One turn moves each row of this set onto another row. After a few examples, where does it send each row asked below?
Dumub: [  5   2  10   4   5   9 -13  17  -5   4   0 -21 -16 -16   6   3   1  -6
   1  -9   5   2  -7  11   8  -1   0  29]
Nisi: [  3  -5   6   1  -1  14 -14  16  -2  -2  -2 -20  -3  -3   1   1  -8  -6
 -11 -21  -3   4  -8  17   6 -12   7  21]
vetu: [  5   5  -1  -1   0 -18  -2  -6   4  -9 -12   6   3 -22 -12  -5  18  -1
  -7  -2   1 -10  14  -2   2  -4  -9  -5]
tuke: [ -7  -3 -10  -2   8   1   2  24  -9  -5   3 -16   2   7  -1 -13   2  15
 -14 -19   1 -12  11  -7 -12   0   2  -4]
Lemed: [  8  -1   1  -1   7 -21  -1  -8   7   0  -9  10   1 -25  -4  -4  20  -4
   6 -11   7  -8   8   6   2   1   1 -12]
gaduk: [  6 -10   3  -7   3 -15  -4 -13  11 -10  -6   7   5 -19  -8  -7  17   9
  -1  -7   3  -1  11   1   8   3   6 -13]
pivo: [ -2  -3  13   6   6  12 -15  19  -2  -6   3  -9 -10 -17   7   4   3  -7
   5 -10   4   4  -8  22  14  -6  11  16]
bomi: [ -8   4 -21   2 -20  -6   1 -21   3  -2   1 -25  -2   0  10  13  -3   1
   3  -3  -4  14   6   8  -7   5  -5  -8]
ponis: [ 21   1  11  -1   4   9  12  -6   0  19   7 -10  -5   6   5  -7  -7  -8
  10  14  15  -7  -2  13  -7  -5   4  -9]
Vati: [ -6   5  -4  -7   9  -1   7  24 -12  -2   8 -14  -4  -7  -6 -10   1  20
 -10   2  -4  -9  18  -5  -9   1   4  11]
Fod: [ -4  10 -23   6 -11  -4   4 -14  -2 -12   3  -3  -2   3   4  14 -10  -3
   3   6  -1  14  -3  16   6   9   5 -14]
mozok: [  7  -8 -15  -3   5 -20  -6 -10   7  -3 -18  -2   8 -17  -4   1  12   3
  -1 -21   0  -3   8  -3  -4  -6  -6  -6]
kopaz: [ -9   7  -7  -4  15  -3   9  28 -13  -2  13  -6  -1   1   0  -6   0  15
  -1  -2   0  -9  17   4 -10   4  12  -7]
nupi: [ -9  10 -17   3 -12  -3   4  -9   1  -9   7 -15  -7  -9  13  12  -4   3
  16   8  -4  15   2  17   5  15   4 -11]
Legu: [  5  -9   6  -6  17   9 -13  19  -4  -2   6 -10 -11 -10  13  11  -3  -3
   3 -14   7  13  -5  17   7  -7   7  18]
muno: [ 10  -1  -4   1   1 -19  -3  -9   7  -6 -21   8   7 -15  -6 -10   7  -4
   6 -18   3   0   7   1   3 -10  -2 -12]
bopaz: [ -5  18 -16   7 -18  -4   0  -7   5 -10  -1 -14  -6  -1   1  13  -3  -1
  12   7  -6  11   5   5   7  11 -12 -11]
Dobod: [ 23  -6   9  -5  -1  13   3 -15   4  12   1 -28   4  14   4  -4  -8  -8
   4   2   9  -1  -1   7  -5  -8  -5  -1]
Rup: [ -8   3  -5  -3   5  -4   6  17 -16 -11   9 -13   9   7   1 -20   0  13
 -11  -5  -2  -7  14  -6 -11   2  10  -5]
kupuv: [ 26  11   5  -2   0   5   4  -1   6  21   1 -16 -11  10   6   1  -9 -10
   9   9  13  -2  -2   4  -6   0 -11  -3]
nilum: [ 15  -3  12   5  -1  12   5  -6   3  16   8  -8 -10  14   5  -1  -8  -5
  16  -1  21  -1  -8   4  -6  -4  -1 -11]
kopes: [ 28  -8   4  -1   7  10   5  -5  -2  19   4 -24   1   7   2  -7  -5  -9
  12   2  16   1   4   7 -14  -2  -1  -2]
kosu: [ -7   9 -23   6 -18  -1  -2  -5   1  -6   1 -20  -9   0  14   8  -8  -1
   9  -5   4  22   8  15  -4   8  -4 -12]
vap: [  2  -8   7   1  -3   6 -19  13  -3  -2   6 -16  -1 -18   3  -1   0  -7
  -4 -15  -4  10  -5  16   3  -7  15  25]
goped: [-12  -5  -3  -4  13  -6  12  16 -20   4  13  -9  -7  -2  -7  -7   5  12
  -9 -10  -1  -5  16   3 -11   6  15   1]

bomi turns into mozok
Vati turns into Dumub
goped turns into Legu
Now find these:
Rup turns into vap
Lemed turns into kopaz

One turn moves each row of this set onto another row. After a few examples, where does it send each row asked below?
Pav: [-21  -6 -12  -4   3  22   0   0  19  13  11  -3 -26  19]
Dirum: [ -4  -7  11   2   2  20  20   5   6   6  23 -19 -23  -9]
mafom: [-20   4   5   5  -1  -9  -3   7  -1  -2  21 -25 -13   4]
Keta: [-18  -3  -9 -13 -14  18 -11   0  -1 -15   6 -19 -26  12]
manof: [-39  -6   5 -12   3  11  18  14  12 -12   0  -9  -9  15]
muzal: [-26  -9  -9  -5   6  26   6  -5  17   9  16   1 -22  14]
deru: [-23  -7  -9  -2   6  25   5  -2  22  11  16  -4 -24  17]
tubak: [-25 -10   1   5   8  -8  17   0  13  -2  -4  -1  -9  18]
fevo: [-20  -9 -10  -3  10  23   3  -6  15   9  19  -7 -25  20]
nila: [-22  -4  -4 -15 -12  15 -10   1  -3 -15   5 -14 -29  16]
sab: [-14  -7  -8 -14  -7  21 -10  -1  -5 -13  11 -20 -29  14]
Sov: [-12   6  10   2  -4  -7   2  -1  -8   1  19 -26 -14   6]
Fafuf: [-21  -5  -6  -1   8  27   3   3  19  11  12  -1 -25  18]
Vad: [ -5  -4  13   2   2  17  17   1   4  12  23 -16 -21  -8]
mizul: [-15   5   4   6  -2  -9   2  -1  -5  -3  20 -27 -12   9]
nuted: [-11 -12   8  12  -7  12  16   2  10  -8  24 -15   3  -2]
Rufot: [-26 -10  -1   7   8  -5  18   3  10   0  -7  -6  -9  21]
Fem: [ -8 -15   3  -1  -9  15  21   4   2 -20 -11 -12 -21  -4]
zum: [-16  -4 -13 -14 -14  21 -11   1  -1  -9   4 -15 -26  11]
kuf: [-22 -10  -1   2  10  -8  18   0   9  -3 -10  -6 -10  17]
Vesef: [-25   0   2  -3   0  19  15   2  12 -27   0   4 -10   3]
Bifa: [-13 -20   4 -10  -7  14  19   6   0 -17  -9 -10 -16  -7]
Zotas: [ -5  -6  10   6   6  22  11   3   4   4  21 -15 -20 -14]
veza: [-27  -8 -16  -1   5  23   2  17   2   0  27 -11 -12  10]
kelez: [-12 -10  20   7  -8   1  11  16  11 -11  18 -23 -11  13]
Mulur: [-10 -19   2  -8  -1  14  22   4   2 -14 -13  -9 -16  -4]
tubo: [-19   3   8   4   3  -7  -3   7  -6   2  17 -28 -14   9]
bubem: [-28 -11  -3   7   5  -5  23   2  13   3  -4 -10  -8  18]
Let: [-12 -16   6  -2 -11  16  22   9  -2 -18  -9  -8 -15  -3]
kebod: [-10 -19   2  -3  -6  19  20   6  -1 -17 -12  -9 -17  -4]
ran: [ -8  -8  12   3   4  19  18   4   5   8  22 -13 -21 -14]
ruven: [-17   1   9   3  -4 -12  -1   4  -1  -1  13 -28 -14  -1]
Pafi: [ -7  -8  12   5   3  13  15   3  12   9  18 -15 -19 -16]
Siral: [-20  -1 -11 -12 -12  20 -12   3  -5 -12   4 -17 -21  12]
Geg: [ -8  -6   9   4   2  20  12   8   9   2  25 -15 -22 -16]
Kidep: [-29  -7  -3   5   2  -2  19   2   5   1 -10  -3 -11  21]
Rebo: [-19   5  10   4  -2 -11  -1   3  -7  -2  17 -24 -15   6]
feba: [-23  -8  -7  -4   8  28   6  -1  20   4  16  -2 -22  19]
mez: [-14 -13   2  -3  -9  20  23   5  -1 -12 -14  -4 -20  -1]
Lokun: [-27 -10   2  10   4  -3  22   5  10   0  -3  -3  -6  19]
vut: [-22  -4  -8 -14  -9  20 -10   2  -2 -19   6 -18 -23  17]
mago: [-14   0  -6   3   1  18  -6  19   1 -17  22  -7 -28  13]

Siral turns into Bifa
vut turns into Let
manof turns into kelez
Now find these:
Zotas turns into muzal
sab turns into mez
Keta turns into kebod
kuf turns into Sov

One turn moves each row of this set onto another row. After a few examples, where does it send each row asked below?
lub: [  4   5  -9  -7  -2  -1   0   2  21  14  13  -3 -23  -9  17  -2   3  21
  -5  -8]
tik: [ -3   4   3   8  18   4   6   6   0  12   0  13   6 -15  15  12  19 -11
  -7   4]
zif: [ 13  -2   0  -3   0  -2   0   4   4 -30   9  -4   5  -8   7   2  -7   1
  -5   2]
dumo: [ -4 -18   0  -5  11  -5  11  10  -5  19  16  -8   6  -2   0   4  -8 -12
  12 -16]
vumo: [  4  25   0 -17   0   1   9 -13   2  14  20  -2 -10   2  -7  -2  -5 -18
 -13  -8]
zuli: [ -4   8   2   5  16   5   4   7   0  12  -4   9  10 -16  10  10  17 -11
  -7  12]
tadu: [ 15  -5   0  -3   1  -3  -1   4   4 -29  13  -2   3  -7  10   3  -4   2
  -5  -1]
fatel: [  0   7  -2  -1  15   6  -1  10   1  13  -2   6  11 -14   7  10  18 -10
  -8  18]
mudem: [ -4 -15  -3  -9   9  -4   7  13  -5  20  12 -14  10  -2  -6   2 -11 -11
  11  -6]
rosi: [  6  -2  -4  -1  18   5  -2  10   3  15  10  11   6 -10  14  14  24  -7
 -10   9]
tad: [  5  24  -2 -19  -1   1   7 -11   2  15  21  -2 -10   3  -7  -2  -4 -17
 -13  -7]
ligan: [ 14  -5   1  -2   1  -3   1   3   4 -30  13  -1   3  -7  11   3  -5   1
  -5  -3]
Bemi: [ -1 -18  -4 -10   9  -4   6  14  -4  21  17 -12   8  -1  -4   3  -9 -10
  11  -8]
Ribo: [ -1   7  -4   0   0  -2   6  -2  19  12   8   0 -23 -12  19  -3   1  18
  -4 -14]
vodo: [ -7 -13   0  -6   9  -4  11  11  -6  19   9 -12  10  -4  -5   1 -12 -13
  12  -9]
sipu: [ 13  -3   2   0   1  -3   2   2   4 -31  10  -1   4  -8  10   3  -6   1
  -4  -2]
Vubof: [ -1 -19  -3  -8  11  -5   8  13  -4  20  19 -10   6  -1  -1   5  -7 -10
  11 -13]
farek: [  4   8 -11 -11  -4   1  -3   4  22  14  10  -8 -19  -9  11  -4   1  21
  -6   1]
dimaz: [ -6  16  -4  -2  -4   1   5  -1  19  11  -4  -9 -16 -15   9  -8  -6  16
  -3  -1]
derit: [ -6 -15   1  -4  11  -5  12  10  -6  19  12 -10   7  -4  -2   3 -11 -13
  12 -14]
selub: [  2   0   0   5  19   4   2   7   1  13   8  14   4 -12  17  14  23  -9
  -8   3]
sopil: [  7  23  -2 -19   0   0   7 -11   3  15  24  -1 -12   4  -5  -1  -3 -17
 -14  -9]
zifi: [ 15  -4  -1  -4   0  -2  -2   4   4 -30  12  -3   5  -7   8   3  -5   2
  -5   2]
Dom: [  6  22  -1 -17   1   0   9 -12   3  15  24   1 -13   4  -4   0  -2 -16
 -13 -12]
ket: [  4   2  -5  -4  15   6  -4  12   3  15   5   7   9 -11   9  12  22  -7
 -10  17]
meru: [  5  23   0 -15   1   0  10 -13   2  14  23   1 -12   2  -3  -1  -3 -17
 -13 -13]
pigi: [ -7  13  -1   2  -1  -1   8  -3  18  10  -1  -4 -20 -16  15  -5  -3  16
  -2 -10]
Dat: [ 12  -2   2  -1   1  -2   2   3   3 -31   8  -3   5  -9   8   2  -7   1
  -4   0]
Turob: [  3  25   1 -15   0   0  11 -13   1  14  20   0 -11   2  -5  -2  -4 -18
 -13 -12]
Tudo: [ -2  13  -9  -9  -5   1  -1   3  20  13   1 -11 -16 -12   7  -7  -3  19
  -5   5]

Turob turns into meru
ligan turns into tadu
Now find these:
selub turns into rosi
vodo turns into derit
Tudo turns into dimaz

One turn moves each row of this set onto another row. After a few examples, where does it send each row asked below?
gab: [ -4 -14  -7  -1  11   5  -7   2  10 -13   2   8   6   2  14 -11 -11   6
  25]
mer: [ 10   3  -9  23  12  -8  15 -16   3   3  -7  -4  -7  12   4 -18   3 -10
  12]
Temod: [-17  16   7  24  17  -5   7 -16   0  -1 -24  -5 -23 -10  17  -9   1 -16
   9]
kanom: [-12  15   5  28  16  -3   9 -18   5   3 -20   0 -21 -10  21  -5  -5 -14
   7]
mal: [  1 -10   0 -11  19  -3 -21  -2   6  -1 -11   6  -3   5  16  -6 -15   5
  16]
zab: [  5   3 -10  23  11  -7  15 -16   1  -2  -5  -5  -5  11   4 -21   6 -10
  14]
dapot: [-13   1   2  19  30 -14   3 -14  19   1  -5  13 -24  -3  27  -2 -14 -30
  14]
zik: [ -6 -11 -10  -3  12   4 -17  -4   8 -17   1   8   5   1  20 -15 -10   7
  24]
Dibo: [-11 -14  -4  -6  14   2  -9   5   4 -17  -5   3   3   2   9 -15  -4   5
  27]
zimun: [-12 -11  -5 -10  16   1 -18  -1   2 -20  -6   2   2   2  15 -18  -4   5
  25]
Nula: [-28   0  -5  21  25 -11   6 -13  14 -20   1   8 -17  -5  25 -15   0 -28
  25]
liv: [-12  16   3  -7  24 -22 -14 -20  17  -6  -9  14 -16   0  30  -6  13 -15
  25]
Potig: [-20   2   7  11  35 -18   1 -10  12  -2 -15   6 -27  -1  20  -6  -7 -32
  16]
Gesu: [-22  16   3  27  14  -3   9 -15   0  -9 -21  -5 -20 -12  18 -13   5 -15
  13]
baz: [-20  15  -1  32  11   0  11 -18   4 -10 -14  -1 -16 -13  22 -12   2 -13
  13]
zuka: [  9   3  -6  20  14 -10  14 -14   1   5 -11  -5  -9  13   2 -17   4 -11
  10]
Mise: [ -7 -13   2 -12  18  -2 -11   7   3  -9 -13   0  -2   4   5 -11  -7   3
  23]
ruvir: [  3   3  -8  20  13  -8  15 -14  -1  -3  -9  -8  -7  11   1 -22   9 -10
  15]
mizab: [  0 -13   2 -10  18  -1 -11   5   7  -1 -10   5  -2   5   8  -4 -14   4
  19]
fil: [-14  16  -3  -2  19 -18 -12 -23  18 -12  -1  16 -11  -2  33  -9  14 -13
  29]
noruk: [-13  15   0  34  11   0  10 -20   7  -2 -13   2 -18 -12  24  -7  -4 -13
  10]
bem: [  5   3  -6  18  15 -10  14 -13  -2   1 -13  -8  -9  13   0 -20   7 -11
  13]
bubag: [ -7 -10   0 -15  21  -3 -21   0   1 -10 -14   0  -3   4  12 -13  -7   3
  20]
tazuk: [-30   1   3  12  31 -16   3  -9   9 -16 -11   3 -24  -3  19 -15   2 -31
  22]
Bev: [  2 -14  -3  -3  12   2  -9   2  11  -3  -2  10   2   3  14  -5 -17   6
  20]
domum: [  2 -11  -6  -4  15   2 -18  -5  10  -6  -1  11   3   2  21  -8 -17   7
  18]
gup: [-16  16   0  -6  22 -21 -13 -21  17 -12  -6  13 -14  -1  30  -9  16 -14
  28]
bov: [-18   0  -4  25  24  -9   6 -16  20 -10   4  15 -17  -6  30  -8 -10 -28
  20]
fepom: [ -8  16   1  -4  22 -21 -13 -22  20  -3  -5  17 -14   0  33  -3   8 -14
  23]
Pep: [-10  15  -2   0  19 -18 -12 -24  21  -7   0  19 -11  -1  35  -5  10 -14
  25]

Bev turns into gab
fepom turns into Pep
bubag turns into mal
Now find these:
Temod turns into kanom
zab turns into ruvir
bov turns into Nula

